One turn sends every row of this set to another row. A few are shown first. Where does it send the rows asked after them?
paz: [ -9.8  -9.4  -8.6  28.3  18.3   0.6  25.8 -12.0  -0.6   9.6  -8.5   5.6
 -19.6  -3.5 -10.7   8.7  -6.5   3.0 -17.4  -8.1  -5.6]
bipum: [  7.2 -16.8 -14.8 -10.3  22.8  18.3  12.4   8.7  23.4   2.7 -17.8  13.6
   5.0  18.1  -6.6   7.9   8.8 -12.5   1.3   8.7   6.4]
sepo: [  6.8   3.4  16.5  12.4   9.5 -12.7  -1.2  -5.5   9.9 -12.4  10.8  -2.7
 -29.4  15.5   7.4   1.9   8.7  23.9  -4.7 -18.2   7.3]
mifi: [ -3.7 -10.3   0.8   0.0  16.0   5.0  -3.4  16.8  -0.2  -5.8   3.3  20.6
 -27.0  14.2  16.8  35.5  -0.6  16.8  -5.5  -3.5   2.4]
Vozoz: [ 12.9  -3.9  11.5  13.9  23.6   5.8 -10.7   7.5   2.1 -19.0 -18.0  -0.9
   7.6  -8.7  10.5 -17.8 -22.3  -7.1 -25.9   3.3  -1.0]
dapaz: [ 11.5   0.0 -17.9 -29.6  14.7 -12.5  -2.2  -6.4   8.0  10.9   6.9  12.9
  -2.2 -10.7   1.8  13.2 -11.3 -25.4  -6.8  -2.4   5.9]
Kag: [ -8.6   0.8   4.6 -28.7  11.3 -10.9 -18.9   1.4   3.6 -15.5   0.9  -5.6
  -9.4  19.8   0.8  -1.5  -4.1 -25.0  14.7   4.5  10.3]
Kibog: [  6.7 -15.1  15.4  12.0  32.2   1.9   0.3 -10.3 -16.9  10.0  14.0   5.8
 -16.8   6.5  20.8  12.1 -10.6   4.7 -20.6 -21.6  -0.7]
figav: [  5.3 -29.2   9.0   4.5  39.7   1.2   0.9 -13.4  -1.0  16.8  -8.9   1.6
   9.8   6.9 -14.8   1.4  10.9 -18.3  -9.0  12.5   9.0]
viza: [  7.9 -23.5   7.5  -1.5  15.0 -15.7 -14.3  -0.3 -23.3  -8.9 -27.7  19.8
 -11.9  14.1   1.6  23.6  -8.9  -5.0 -19.5  18.4  -9.6]
Gamel: [  5.6  -8.9   1.2 -17.4   8.7   5.1 -17.1 -28.6 -18.0 -12.3  12.9 -12.3
 -18.7  -3.5 -14.3  15.6  -8.6 -25.7  -3.4  -6.5  -3.3]
mabuz: [ 11.8  10.2  13.9   8.2  13.0 -18.9 -32.3  15.8   3.3 -16.2 -22.5  -1.2
  -3.3  -3.6  -8.7  -2.8   2.4  -2.8 -22.2   8.3   1.1]
sen: [  4.0 -11.4  -1.9 -24.6   1.6  21.4  -4.6 -15.7  -0.7 -23.3   7.5 -12.9
  -9.2 -10.0  -2.7  27.6 -12.0 -11.9   5.5   1.3  -0.3]
nini: [-13.9  -7.0  30.8  15.3   2.1  -1.0  11.7  -5.8   0.7   8.3 -14.9 -13.1
 -11.8  13.5  -5.7  15.3  -1.7  17.7   0.6   8.6  -7.4]
Bes: [ 17.0  -5.9  13.9 -11.1   7.8  -3.0   0.0  -7.9  14.0  15.5 -15.4   1.2
   0.9  27.8 -21.0 -14.4  17.8  -4.2   1.6  -1.8   5.8]
Seza: [ 14.3  -0.2  -4.0 -25.8 -12.1   6.2  -3.8 -27.7   5.2 -13.0  12.4  -6.1
 -21.0  -2.4 -14.1   8.9 -13.9  -8.3   1.9  -4.3  -5.3]
menem: [ 38.1  -7.5  12.7  -0.2   4.8  -7.6   9.5 -16.3  -7.8  -1.8 -27.1   0.7
  -0.7   7.0  14.5  -3.1  -9.2  -2.6 -25.2 -19.9 -10.0]
Gedu: [ 10.2 -14.5  -3.9  12.6   7.8  -8.6   6.2   2.7   4.3 -45.2 -30.0  -0.4
  -8.1   1.5   0.6   3.3   8.7   6.5  -5.9  -2.1  11.0]
Molo: [ -7.3   7.1   0.0   7.0   9.7  10.3   9.5   9.8  -5.8  11.9 -23.1  -5.2
 -18.7  24.8   0.7  27.9   6.1  -8.3  -7.3 -19.0 -11.9]
raf: [ 19.9   2.0   0.3  -5.2   6.2   4.0 -15.2  25.8  -5.3  -3.1 -24.5  25.3
  -1.0  -4.0  -2.3  -3.8 -17.2   0.3 -25.5   0.6  -6.1]
duki: [  1.9 -15.5  11.8 -20.7   7.4  -1.6   4.4 -11.0  -4.0  -6.9  10.6  -5.1
   7.7 -19.7  -2.0 -13.8 -10.6  -6.9   9.4  -4.8  20.3]

viza goes to Gedu
raf goes to mabuz
Now find these:
Kibog goes to mifi
Bes goes to figav
duki goes to dapaz
Molo goes to nini
Seza goes to Gamel

